128 stands for zero in the data rows.
Here are some points:
[131,042,166,109,175,110,155,091,094,115,108,144,118,201,139,100,112,205]
[144,095,221,181,098,108,140,112,157,098,024,063,184,056,113,210,203,138]
[062,221,164,096,096,138,142,125,152,097,129,193,195,120,093,113,065,092]
[167,099,100,183,115,133,170,113,086,119,069,120,049,001,239,195,080,164]
[045,160,168,019,113,148,154,130,136,128,145,171,190,097,062,166,125,117]
[097,099,109,094,126,169,105,165,102,150,153,153,074,084,076,109,116,098]
[139,099,043,169,111,155,173,158,131,169,175,141,040,113,098,129,092,105]
[124,044,187,103,152,171,204,123,120,166,145,166,112,200,212,126,137,139]
[100,171,129,163,076,100,069,120,122,095,154,117,130,103,096,093,133,069]
[196,092,149,123,087,131,126,128,135,088,088,091,121,123,119,143,102,165]
[061,172,081,128,143,122,156,166,072,160,128,197,064,110,171,136,139,176]
[164,126,064,151,168,070,070,097,113,132,175,077,129,176,108,058,166,000]
[176,122,036,154,167,038,046,089,109,111,187,055,114,146,107,068,175,000]
[095,082,147,109,170,113,108,081,111,127,126,126,149,183,068,090,165,178]
[104,183,125,158,074,088,047,117,122,101,174,100,141,118,076,082,145,051]
[091,123,149,199,187,053,093,160,144,183,130,091,134,102,100,173,112,157]
[159,159,133,150,141,164,120,111,047,132,117,117,160,140,102,069,154,135]
[118,128,159,100,155,145,147,060,157,122,183,146,175,105,104,154,132,115]
[160,174,065,075,107,156,156,162,138,088,176,111,179,131,117,139,165,116]
[120,140,097,132,173,112,078,145,134,115,116,077,185,097,106,119,169,123]
[149,030,170,141,150,116,143,050,118,100,074,101,134,103,154,153,106,189]
[136,112,049,182,153,153,130,148,066,153,113,180,000,066,168,107,060,117]
[149,208,087,165,098,050,073,077,147,083,184,059,135,130,138,094,165,168]
[119,074,084,208,170,106,100,127,110,183,106,100,077,081,106,121,105,124]
[139,066,136,126,122,132,129,153,158,155,102,127,132,163,139,139,068,111]
[128,056,130,118,158,075,056,051,117,090,134,072,154,135,077,117,187,119]
[061,087,138,104,183,095,133,104,112,135,129,161,097,171,101,120,138,211]
[139,114,046,179,149,159,135,140,073,161,112,174,000,053,157,110,069,121]
[178,180,072,056,114,193,183,190,147,086,165,121,189,143,164,130,156,148]
[123,106,131,124,162,169,146,122,129,174,187,159,086,121,158,128,143,148]
[135,148,122,119,092,083,120,122,122,105,115,150,070,219,127,197,133,148]
[133,110,255,065,053,171,156,145,154,101,060,114,181,054,107,207,205,148]
[148,091,219,184,094,107,136,107,162,116,030,057,176,058,119,208,194,139]
[055,086,141,104,177,097,130,110,121,154,131,176,108,184,102,113,137,203]
14 more points follow, each with its number after it:
[146,105,206,125,047,114,143,087,171,097,023,133,140,154,131,255,184,103] 0
[167,096,187,134,161,186,138,075,102,155,167,116,179,182,099,077,164,128] 1
[173,118,089,192,191,064,112,128,144,155,160,107,099,137,156,112,077,033] 2
[162,096,102,177,111,139,164,118,093,125,069,122,048,015,230,181,084,155] 3
[138,013,147,157,150,109,149,050,132,106,069,098,111,071,179,173,102,185] 4
[088,147,191,099,142,117,101,194,137,181,167,147,140,091,087,171,103,143] 5
[104,212,103,155,104,079,126,070,173,102,157,127,154,122,132,114,095,173] 6
[143,056,124,129,152,065,052,048,112,073,135,065,144,130,069,119,189,121] 7
[054,164,101,096,100,101,113,144,140,163,120,190,084,221,124,192,163,136] 8
[036,167,150,037,110,141,126,197,100,172,162,177,111,129,094,148,173,174] 9
[130,167,255,140,027,151,162,122,181,085,048,140,195,078,128,175,150,109] 10
[101,167,089,118,100,105,179,188,117,150,195,138,094,154,121,162,163,187] 11
[166,238,081,070,131,165,138,137,175,065,145,098,207,151,237,069,131,195] 12
[161,105,189,182,204,121,118,133,156,193,208,127,113,113,144,162,086,152] 13
Which three of these numbered points are nearest to each point below, ignoring the 3 directions in which the first points spread most? Their numbers follow each, nearest first.
[109,161,121,159,101,170,119,146,135,132,125,179,099,109,112,069,060,078] > 10 3 2
[091,185,110,110,134,125,170,100,110,108,111,183,150,068,129,166,102,125] > 3 6 10
[153,094,030,173,193,106,128,127,116,169,147,148,035,150,141,057,061,007] > 2 4 0
[105,151,143,175,089,164,121,140,136,139,118,178,076,104,098,085,051,084] > 10 3 5
[159,153,173,162,119,127,160,131,116,116,079,132,101,055,173,186,129,160] > 3 10 6
[190,131,116,158,182,124,117,094,090,136,138,091,180,214,080,020,151,019] > 1 2 4
[049,101,130,101,180,091,132,108,110,135,128,180,121,179,091,120,157,208] > 7 4 9
Now 14 new points, numbered from 0 again:
[110,054,077,124,186,097,194,161,090,180,116,170,081,255,230,061,099,033] 0
[172,113,181,131,044,146,207,137,174,104,095,088,176,102,123,215,204,137] 1
[107,213,174,124,116,158,113,164,146,113,140,164,183,138,125,081,073,101] 2
[074,226,100,135,110,099,134,135,156,123,164,141,128,162,176,089,152,225] 3
[178,078,157,105,074,176,135,118,175,101,047,094,168,088,135,156,114,104] 4
[109,170,155,174,103,155,111,139,111,136,129,168,122,146,080,055,065,078] 5
[126,154,138,185,175,094,132,170,108,178,146,141,074,099,172,167,058,150] 6
[105,145,221,029,080,181,144,149,149,106,094,125,197,073,108,184,180,132] 7
[130,107,079,187,142,048,020,098,110,119,147,020,139,088,058,116,210,088] 8
[132,162,137,000,121,218,132,190,127,098,125,151,188,101,147,113,152,126] 9
[193,150,101,137,089,115,176,165,113,094,186,102,092,126,112,168,140,176] 10
[154,086,183,147,104,124,107,136,190,158,089,094,159,103,104,168,083,110] 11
[153,124,148,165,107,130,166,129,107,124,066,125,086,048,205,191,107,153] 12
[164,181,078,052,115,198,189,189,152,099,168,125,181,150,162,129,154,138] 13
Which three of these numbered points are nearest to each point below, ignoring the 3 directions in which the first points spread most? Their numbers follow each, nearest first.
[064,116,099,174,149,089,115,149,118,171,105,117,107,096,118,151,164,179] > 8 6 3
[202,152,116,140,087,114,190,167,112,090,177,103,095,133,121,164,136,192] > 10 1 13
[104,134,102,126,102,103,102,076,151,121,105,165,116,189,082,186,119,078] > 11 12 4
[082,136,113,160,166,104,101,151,102,163,118,105,150,145,080,110,177,166] > 8 6 12
[098,182,130,000,131,203,124,202,121,113,148,165,176,121,132,118,165,144] > 9 7 12
[099,026,156,101,170,165,204,133,098,184,159,181,100,238,213,094,120,132] > 0 8 11
[134,187,107,183,101,094,126,094,141,113,146,099,119,133,169,105,136,211] > 3 12 10
